[[-18  49  32 -66  37  36   8  -3  21  10]
 [ 13  21  14 -66  29  21  30 -13  11  21]
 [ -7  41  43 -30  -2  22  43   7  19 -24]
 [  0  28  24 -46  26  22  30  -7   7  16]
 [-23  43  28 -36  30  26  10   2  21  10]
 [ 16  11   4 -47  17  12  27  -8   9  18]
 [  5   6  -1  -4  -2  -1  15   7   8   5]]
=>
[[ 49  32 -66  37  36   8  -3  21  10 -18]
 [ 21  14 -66  29  21  30 -13  11  21  13]
 [ 41  43 -30  -2  22  43   7  19 -24  -7]
 [ 28  24 -46  26  22  30  -7   7  16   0]
 [ 43  28 -36  30  26  10   2  21  10 -23]
 [ 11   4 -47  17  12  27  -8   9  18  16]
 [  6  -1  -4  -2  -1  15   7   8   5   5]]

[[-72  -5]
 [-73   2]
 [-56 -26]
 [  2  43]
 [-19 -38]
 [-69 -13]
 [-67 -16]
 [  2 -40]
 [-71 -10]
 [-66 -18]]
=>
[[ -5 -72]
 [  2 -73]
 [-26 -56]
 [ 43   2]
 [-38 -19]
 [-13 -69]
 [-16 -67]
 [-40   2]
 [-10 -71]
 [-18 -66]]

[[  9   5]
 [-66 -39]
 [  0  -2]
 [ -1  11]
 [ -1  -2]
 [ 22  19]
 [-12   5]
 [ -1   0]
 [  0   4]]
=>
[[  5   9]
 [-39 -66]
 [ -2   0]
 [ 11  -1]
 [ -2  -1]
 [ 19  22]
 [  5 -12]
 [  0  -1]
 [  4   0]]

[[  1  -4  21  29  24 -23]
 [-22   4  25 -58  25  40]
 [-18 -14 -10  27   6  -5]
 [ 12   3  20  12  31 -14]
 [ 11 -30  52  25   4  -4]
 [ 15   8  34  12  49  -7]
 [-18 -18  22 -60   1  45]
 [-18 -11  27  29  -4 -39]
 [  2  -5  -4  20  37   6]]
=>
[[ -4  21  29  24 -23   1]
 [  4  25 -58  25  40 -22]
 [-14 -10  27   6  -5 -18]
 [  3  20  12  31 -14  12]
 [-30  52  25   4  -4  11]
 [  8  34  12  49  -7  15]
 [-18  22 -60   1  45 -18]
 [-11  27  29  -4 -39 -18]
 [ -5  -4  20  37   6   2]]

[[  5   2  35   4   0 -31  55   3]
 [  3   0   5   2  -1 -15   4  -9]
 [ -6   1  29 -27   2 -23  47 -12]
 [ 15  -4 -23  -7   1  15  -5  10]
 [  9  27   2  10   3  -7   4 -14]
 [  9 -10  -9  -6   3   4  -2   1]
 [-27 -49 -72  21   1  23   2  21]
 [  7 -10  -3  -1  -2   4   4  -1]
 [  9  -7  -7  -5  -1   3  -1   2]
 [ 13  27   0 -21   6  -7  16   3]
 [  6  -5  -6  -5   4   2  -1   1]]
=>
[[  2  35   4   0 -31  55   3   5]
 [  0   5   2  -1 -15   4  -9   3]
 [  1  29 -27   2 -23  47 -12  -6]
 [ -4 -23  -7   1  15  -5  10  15]
 [ 27   2  10   3  -7   4 -14   9]
 [-10  -9  -6   3   4  -2   1   9]
 [-49 -72  21   1  23   2  21 -27]
 [-10  -3  -1  -2   4   4  -1   7]
 [ -7  -7  -5  -1   3  -1   2   9]
 [ 27   0 -21   6  -7  16   3  13]
 [ -5  -6  -5   4   2  -1   1   6]]

[[-24  21  11 -16  16 -13  24]
 [ 26  29  29  15  -3   5  -6]
 [ -5  -3 -20   8  70  23 -30]
 [ 29 -15  -2  27  -7  30  30]
 [-27  42  15   3 -25  28  25]
 [-15  16  -1 -11  11  21  -5]
 [ 17  -5  65 -20  18  -3  12]]
=>
[[ 21  11 -16  16 -13  24 -24]
 [ 29  29  15  -3   5  -6  26]
 [ -3 -20   8  70  23 -30  -5]
 [-15  -2  27  -7  30  30  29]
 [ 42  15   3 -25  28  25 -27]
 [ 16  -1 -11  11  21  -5 -15]
 [ -5  65 -20  18  -3  12  17]]

[[ 14  24 -52 -52 -36 -23 -41]
 [ 10  17 -36 -36 -25 -16 -28]
 [ 15  26 -56 -56 -39 -25 -44]
 [  4   6 -15 -14 -10  -7 -12]
 [  7  12 -24 -25 -18 -12 -20]
 [  1   2  -3  -3  -2  -1  -2]
 [ 12  20 -42 -42 -29 -19 -33]
 [  6  11 -22 -22 -15  -9 -17]
 [  2   3  -6  -6  -4  -3  -5]]
=>
[[ 24 -52 -52 -36 -23 -41  14]
 [ 17 -36 -36 -25 -16 -28  10]
 [ 26 -56 -56 -39 -25 -44  15]
 [  6 -15 -14 -10  -7 -12   4]
 [ 12 -24 -25 -18 -12 -20   7]
 [  2  -3  -3  -2  -1  -2   1]
 [ 20 -42 -42 -29 -19 -33  12]
 [ 11 -22 -22 -15  -9 -17   6]
 [  3  -6  -6  -4  -3  -5   2]]

[[  9   0  66  18   0 -24 -11   6  37 -29 -20  76  -1  11]
 [ -7  -2 -54 -15  -3  25  11  -6 -30  30  21 -63  -2  -9]
 [ -1  -1  -6  -2  -2   6   3  -1  -4   7   6  -7  -1  -1]
 [ -6  -2 -46 -12  -2  22  10  -4 -25  27  19 -53  -2  -7]
 [  4  -1  31   9  -1  -9  -4   3  17 -11  -7  35  -1   5]]
=>
[[  0  66  18   0 -24 -11   6  37 -29 -20  76  -1  11   9]
 [ -2 -54 -15  -3  25  11  -6 -30  30  21 -63  -2  -9  -7]
 [ -1  -6  -2  -2   6   3  -1  -4   7   6  -7  -1  -1  -1]
 [ -2 -46 -12  -2  22  10  -4 -25  27  19 -53  -2  -7  -6]
 [ -1  31   9  -1  -9  -4   3  17 -11  -7  35  -1   5   4]]
